One vector is turned by the same rotation once a step. Each row is the vector after some number of steps, and that number follows the row.
The counts run from 0 to 279.
[127 149 123 137 123 119 118 182 159 105 111 100 164 124 105 122  95 160
 146 122 160 172 133 142  83 138 126 100 138 157 114 137 105 130 115 137
 134 170 146 132  86 108  59 154 179 171 141  92 150 121 129 160 137 110]  206
[122 161 136  83 120 142 103 154 177 149 105 107 175 154 116 142 121 142
 138 132 159 137 106 128 113 122 122 126 159 157 119 141 139 133 104 144
 135 134 135 157 112 129 106 140 173 204 184  84 116 160  90 148 175 141]  224
[113 169 122 133  97 131 132 163 152 132  69  98 157 127 114 134 123 187
 170 127 136 174 161 128 125 129 102 111 136 169 113 111 117 111 124  91
 136 147 118 148 136  85  81 122 154 161 149 106 127 175 111 156 158 105]  17
[129 140 133  90  94 147 139 176 184 126 118 119 195 157  95 110 113 144
 145 120 143 158 131 113 111 138 120 128 133 177  99 147 108 142 121 129
 110 167 131 159 101 105 103 159 150 180 170  77 132 141 126 134 168 130]  209
[ 96 140 150 107  94 150 129 184 139 122  87 116 163 154  93 136 103  97
 129 110 142 140 130 140  96 120 105 156 103 142 119 138 155 123 123  79
 142 138 121 148  98  89  93 140 141 178 149 106 101 116  95 173 190 119]  257
[120 135 136  86 122 134 123 177 168 116 112  95 188 153  81 113 115 145
 137 128 155 171 134 119  92 125 121 110 138 171 109 132 103 141 105 146
  99 163 136 165 101 117  90 155 168 182 155  88 147 138 120 139 152 131]  208
[118 145 122 131  78 143 150 203 137  87  98 117 181 123 121 116 108 118
 136  95 143 159 122 140 107 138 110 149 115 161 114 144 132 120 158 119
 150 155 123 131 100  72  69 151 144 172 148  92 136 137 119 178 167 113]  98
[ 98 158 145 120  65 121 124 181 124 136 102  78 144 160  94 125 121 127
 142  89 150 143 108 138  98 135 125 147 125 139 131 122 134 120 131 102
 157 150 134 119 100  72  82 159 129 184 121  97 129 134 103 152 176 127]  253
[ 93 179 113 131  95 136 136 144 127 115  97 126 158 164 133 145 151 151
 166 107 133 160 103 128  69 142 118 112 128 137 112 114 122 110 100  95
 131 156 125 111 107 136  62 151 149 174 120  73 140 165 131 138 179 131]  163
[106 193  99 143  92 144 126 155 124 122  95 118 161 141 142 150 139 160
 155 105 140 168 132 134 101 131 101  98 120 151  94 123 134 106 140 104
 140 154 100 136 112  99  78 125 147 168 152  83 119 162 119 164 168 109]  173
[ 98 143 154 126  82 119 120 159 130 139  91 106 158 154 112 162 115 123
 150 101 158 134 101 157 117 132 116 133 112 125 129 127 151 115 150 109
 176 135 124 120  87  87  69 147 152 177 161  76 104 126 111 152 179 133]  248
[ 89 177 107 130  79 134 144 159 140 125  83 113 148 166 120 142 147 142
 177 115 116 163 117 126  79 144 123 117 135 151 107 109 115 110 112  79
 135 144 129 128 106 118  71 143 152 175 111  79 124 153 136 144 175 108]  162
[136 145 122 114 107 130 120 147 171 118 117 130 184 144 126 135 122 151
 150 132 165 172  91 139 100 135 126 117 139 140 114 140 129 131 126 153
 136 155 146 134  99 138  62 143 181 182 172  63 130 152 122 143 143 140]  217
[ 92 165 132 109  91 152 155 169 160 136  87 125 164 180 104 140 124 125
 154 111 115 127 118 127  81 143 120 140 129 157 110 128 127 125 112  76
 123 144 123 137  92 131 100 151 142 171 130  74 118 156 134 127 197 112]  156
[102 163 159  99 132 139 118 144 146 126  99 110 185 143 135 135 116 134
 135 102 153 147 108 143 121 105 118 120 138 148 113 136 169 114  88 139
 136 117 112 145  90 101  83 132 181 199 193  93 115 144  92 156 146 158]  234
[141 143 107 124 115 137 139 156 153 109  70 118 151 119 149 134 100 157
 158 138 168 156 120 125  96 132 116 139 136 145 139 146 140 112 123 115
 170 137 150 137 124 105  55 139 191 160 150  93 132 154  96 175 145 110]  115
[100 155 142  96 144 135 106 164 175 124  99 107 170 148  99 134 101 139
 139 129 145 144 126 132  78 137 104 106 140 142 117 131 131 121  73 121
 104 148 130 165  77 148  80 136 178 188 153  90 136 115 106 141 167 110]  47
[ 83 189 110 132 136 141 123 149 102 106  89 103 171 135 137 138 128 154
 129 103 142 176 130 125  72 104 100 106 130 155 102 108 139 102  95 117
 124 159 101 154 123 107  81 130 157 176 141 105 149 173 106 165 152 132]  175
[ 91 138 144 101 113 131 131 163 120 114  97  95 169 145 110 142 109 110
 112  81 173 142  93 150  88 120 120 154 105 125 128 120 152 121 100 110
 146 156 120 132  94 101  66 155 136 186 148  93 141 138 104 156 174 156]  255
[118 173 124 122 101 123 124 149 152 132 130 122 169 148 135 129 130 145
 159 118 134 129  91 132  60 155 119 120 147 143 112 137 131 117  86 138
 141 138 142 138  68 129  64 139 177 200 145  88 125 145 107 124 155 120]  56
[ 93 146 161 121 141 142 140 139 130 120  58 118 155 151 127 153 100 140
 157 112 171 132 119 123 102 124 104 110 136 149 152 110 148 104 101 109
 162 119 126 128 103 120  59 136 189 162 155  83 146 116 111 141 151 123]  137
[112 175 141 113 120 136 125 150 151 127 112 109 175 143 146 138 114 142
 141  98 161 139  92 154 127 121 124 115 130 141 121 141 167 114 102 143
 148 131 122 125  83  93  73 136 170 208 179  86 131 156 104 156 154 169]  233
[130 140 120 106  88 130 125 174 193 138 102 115 162 148 102 126 123 155
 175 148 132 151 129 125 100 151 133 124 149 162 104 147 106 134 128 133
 132 140 147 149  89 119  90 143 181 190 153  80 103 138 117 130 167  94]  215
[114 174 110 136  95 137 139 147 152 133  73 122 180 117 151 165  95 171
 140 112 156 151 133 148 110 133 107 117 126 142 112 110 127 126 122 106
 155 163 127 142 117 100  70 123 139 162 156  91 126 200 126 153 159 132]  13
[109 178  96 150  72 143 140 172 140 113  72 132 175 133 140 144 137 161
 149 110 127 175 125 131 110 124  95 124 117 167 112 115 119 106 137 104
 146 144 132 124 128  93  68 128 141 167 153  73 129 163 123 154 165 128]  7
[140 138 110 133  95 145 143 172 172 120  69 135 155 128 149 125 103 155
 163 137 146 148 121 130 107 131 111 147 128 157 125 145 141 113 150 110
 172 135 157 142 121  96  64 125 185 171 166  86 105 150 102 173 159 102]  114
[ 87 135 168  89 113 115 113 144 120 135  90  84 171 163 104 142 127 131
 134  99 163 133 103 138 102 112 121 140 127 150 141 103 141 110  88 122
 161 127 120 157  95  90  82 146 165 203 147 110 129 129  87 140 170 140]  245
[ 96 166 112 109 125 144 120 141 121 127  77 114 175 154 129 160 136 151
 135 133 155 160 117 120  63 111 111 114 141 140  98  92 130 129  82  95
 135 140 120 166 129 141  78 126 146 186 130  94 124 181 111 157 177 120]  170
[115 127 142 100 109 131 119 192 121 112  83 106 177 141 103 151 103  97
 131 122 147 150 142 140  92 116 116 151 117 166 108 125 137 131 146 111
 146 142 117 158 103  75  95 144 151 177 161 113  98 108 103 177 181 106]  91
[113 183 137  90 107 137 105 144 140 144 122  89 166 175 115 125 155 140
 156 119 148 147 106 118  87 119 114 123 150 157 103 134 137 112 113 129
 122 137 114 167 118 104 116 136 155 209 150  93 126 163  85 144 182 133]  64
[ 88 172 110 121  98 152 139 163 128 129  84 137 179 175 124 141 148 130
 139 107 108 143 127 123  82 117  90 132 131 167 102 115 131 106 112  90
 114 141 106 154 120 124  97 128 134 179 149  85 119 148 104 145 175 117]  166
[115 159 132 140 106 128 157 158 148 129  75 126 179 122 125 147  91 170
 166 113 130 139 151 128 122 137  86 107 121 172 113 122 120 113 124  98
 142 143 116 153  88  71  71 125 165 161 179 106 127 163 128 142 142 111]  23
[102 133 149 120 119 108 107 159  98  99 101  96 174 153 118 150 131 114
 129 109 167 181 121 142  91 103 116 122 121 148 123 107 148 112 119 133
 150 137 110 153 103  76  70 146 174 180 147 101 131 103 103 171 150 145]  84
[110 155 147 121  89 145 161 161 149 137  71 123 188 129 110 133 103 155
 154 115 131 141 154 124 131 130  88 114 121 181 111 116 127 110 130  92
 121 158 117 165 105  79  99 117 149 173 183  99 123 171 128 134 160 121]  22
[110 157 142 139  90 125 113 170 159 130  96 106 149 139  84 121  90 163
 176 115 155 152 141 138 101 152  91  88 133 163 116 135 115  94 137 112
 126 160 137 138  87 108  67 136 161 179 152  86 143 113 124 133 152  93]  39
[102 151 143 136 122 111 146 150 141 118  65 112 172 108 122 149  79 172
 160 113 143 146 142 135 111 137  99 108 129 163 120 100 124 113  97 117
 145 149 127 147  87  90  58 121 184 165 168 101 140 164 127 141 134 125]  24
[139 152  94 113 104 141 158 138 118 104  92 109 159 144 146 118 124 142
 147 103 174 152  94 107  70 133 112 138 132 141 127 127 135 112 116 108
 144 165 142 148 124 107  52 141 146 171 135 102 150 186  83 164 166 136]  276
[ 96 139 149 110  88 118 115 156 125 127 105  94 179 165 109 163 140 114
 155 126 143 144 129 137 115 129 126 138 125 151  97 121 142 134 158 115
 156 131 105 152  85  69  96 144 157 178 154  92  88 148 127 152 185 120]  81
[100 147 140 131  93 102 125 157 114 119 108 101 175 160 125 162 135 125
 162 115 145 157 123 143 114 131 118 120 121 145 101 118 154 122 159 126
 167 148 105 126  75  68  64 136 159 169 159  89  98 131 126 156 177 125]  82
[110 170 139 132 109 137 135 166 165 124 113 127 168 134 112 126  88 139
 148 103 137 123 122 142  95 154  97 107 133 155 115 146 133 107 107 118
 121 154 134 136  56 126  57 139 161 185 165  79 147 118 131 134 155 114]  45
[109 132 152  99 104 119 110 167 104  98 103  77 166 171 101 135 137 120
 132 120 154 164 129 116  88 100 121 131 119 174 119 115 135 115 129 125
 145 144 104 161 113  73  89 142 171 184 146 108 122 112  94 168 162 123]  85
[115 142 150 126 114 127 131 143 152 131  88 110 185 126 102 151  80 156
 143 112 173 129 121 130  98 145  96  95 140 151 127 119 120 121 118 125
 149 174 143 154  72 126  45 142 145 175 156  88 146 155 130 113 152 133]  35
